Each path is a new rotation, seen through one point. The rows after it are directions, each followed by how far the rotation turns it, in degrees each step (0 if it stays put).
Each turn is a multiple of 5 degrees from 10 to 175, or 0.
Each row of a path follows its step; steps can be skipped.
Rotation 1:
step 0: [ 18 -17 -11  31  27  11 -11   7  -1  -1  24   0  11 -37 -20 -40  16  -6
 -34  10  -3   6  31  -9   7 -11  10 -33  28 -13   5 -21   0  29  16  -1
  16]
step 1: [ -6  -6  18   9  42   4 -14   7  31  21 -12 -19 -11 -38  -1   2  -6  19
   8  -7 -19  16  53  20   2  -8 -37  -6   2 -22 -14   3  -6 -11  29 -15
   5]
step 2: [  0   6 -26 -13  41 -20  15  -9  -8 -23  -7 -17  26 -10  24 -26  25  -2
 -13 -28 -19  24  -6  -1   0  -8 -17 -14  -3 -13 -19   3  -4 -40  41   8
  15]
step 4: [ 15 -18  -8   0   7 -10  10   3 -31 -39 -18 -18 -21 -28 -16  13  -4   5
  15   7   1  42  24 -28  13 -30  24   5  -3 -14  24   7 -33 -20  -1 -12
  19]
step 6: [ 18   4   3 -13  27  21  21  26 -15  11 -25  25   6   1  -5 -21   1 -11
 -23  13 -32  -4   1 -14 -10 -26  24 -29 -24 -30  17  25 -16  31  21 -10
  13]
step 7: [-19 -15 -22  -3  21  -1   3 -19   3  22  -7  12  21 -22 -22 -25 -18  37
  -1   9  -1 -14  35  24  16 -23  15 -10  -3  -2   2  49 -27   6   2 -16
 -15]
step 9: [ 30 -15   3   4 -13 -11 -20  -5  -6  24 -10   0  -8   4   8 -45   6 -10
  -7 -10 -19  27  28  34  12  41  23 -13   1   7   1   6 -34  -2  37  17
   9]
step 10: [ 22 -24 -17   0   7  -7  18   8  -3  16  10 -14 -24 -16  -9 -20   9   0
 -25 -11  -1  31  12   0  29  14   3  -5  18 -25 -19  -2  -9   9  -1 -58
  41]
step 11: [  4  -8 -22 -17  19  23  -5  15  13  36  -7 -21   3  18  16   8  13  17
   8 -33  -1  41  43 -19  13  -6  -6  30  14 -20  14   8  -2 -14  25 -13
 -15]
step 12: [ 31  -5   6 -10  33 -10   4  18 -18 -26 -12  14  38   0  -8   5  25  15
  -7 -45 -24   5   2 -16  -2  16  35  -9  26 -30   0   6  11  -4  22 -13
 -11]
Speeds:
[  1   7   6   7   1   7   0  -4   2   1  -4  -2   2  -9  -2   2   9  -2
   1 -10  -6   2   6   5   1  -7  -4  21  -8   4   7   0   5 -19  -8  -3
  -6]
110
[ -8   1   2 -10  -1   2  -2   6   1  -4   6  13   6  -3   7   1  -9  -6
  -1 -18  -8   2  -3   6 -11   4   5   6   1   7   4  -2   1   0   9   6
  16]
110
[ -5   9 -20  12  -5   9   3  -2  -7  -2   7   5  -2  -4  -7   1  11  -6
  -2   0  -8  10  -7 -14  -3  -6   4  -6  -2   2  -6  -2  -4  -2   4   4
   3]
175
[  2   4  -9  -2  12   1   7  11   7   6  11 -10   3   3  -2  -9   6  -1
  -1   0  15  -3  -7  -1   2  -2  -1   5  -5  15  11  -9   3   5   2  -1
   3]
135
[-12  -6 -14  -8   3   4  -2   7   2  -8   6  -6  -5   0  -5  11 -10  -4
   4   0   4  -3  13  -3   1   5 -14  -3  -3   4  -2   8  -5 -11  -5  -8
   2]
115
[  2  -4  -1   0  -5   8  -4  -1   2  11 -13  -9   4   1  -6  15  -4  -5
 -19  -7   1  -8   3  -5   6  -7   3  -3   8  -1   5 -11  -3   0  -1   2
   9]
65
[ 14  -3  11   5   0   4 -13   1  -6  -5   7   3 -12  -9  -2   4   0  -7
  -2  13   1   4   7   3  -4   7   2  -4   0  14   3 -12  -5  -4   4  -5
   4]
80
[ -2  -5   0  13   4  -3  -3 -16   1   2  11   5   6  12 -10  -5  -9   1
  -7  -2  10  -1   0  -2  -7   6   2   3  -1 -10  10  -1  -3 -12   8  -1
  -2]
160
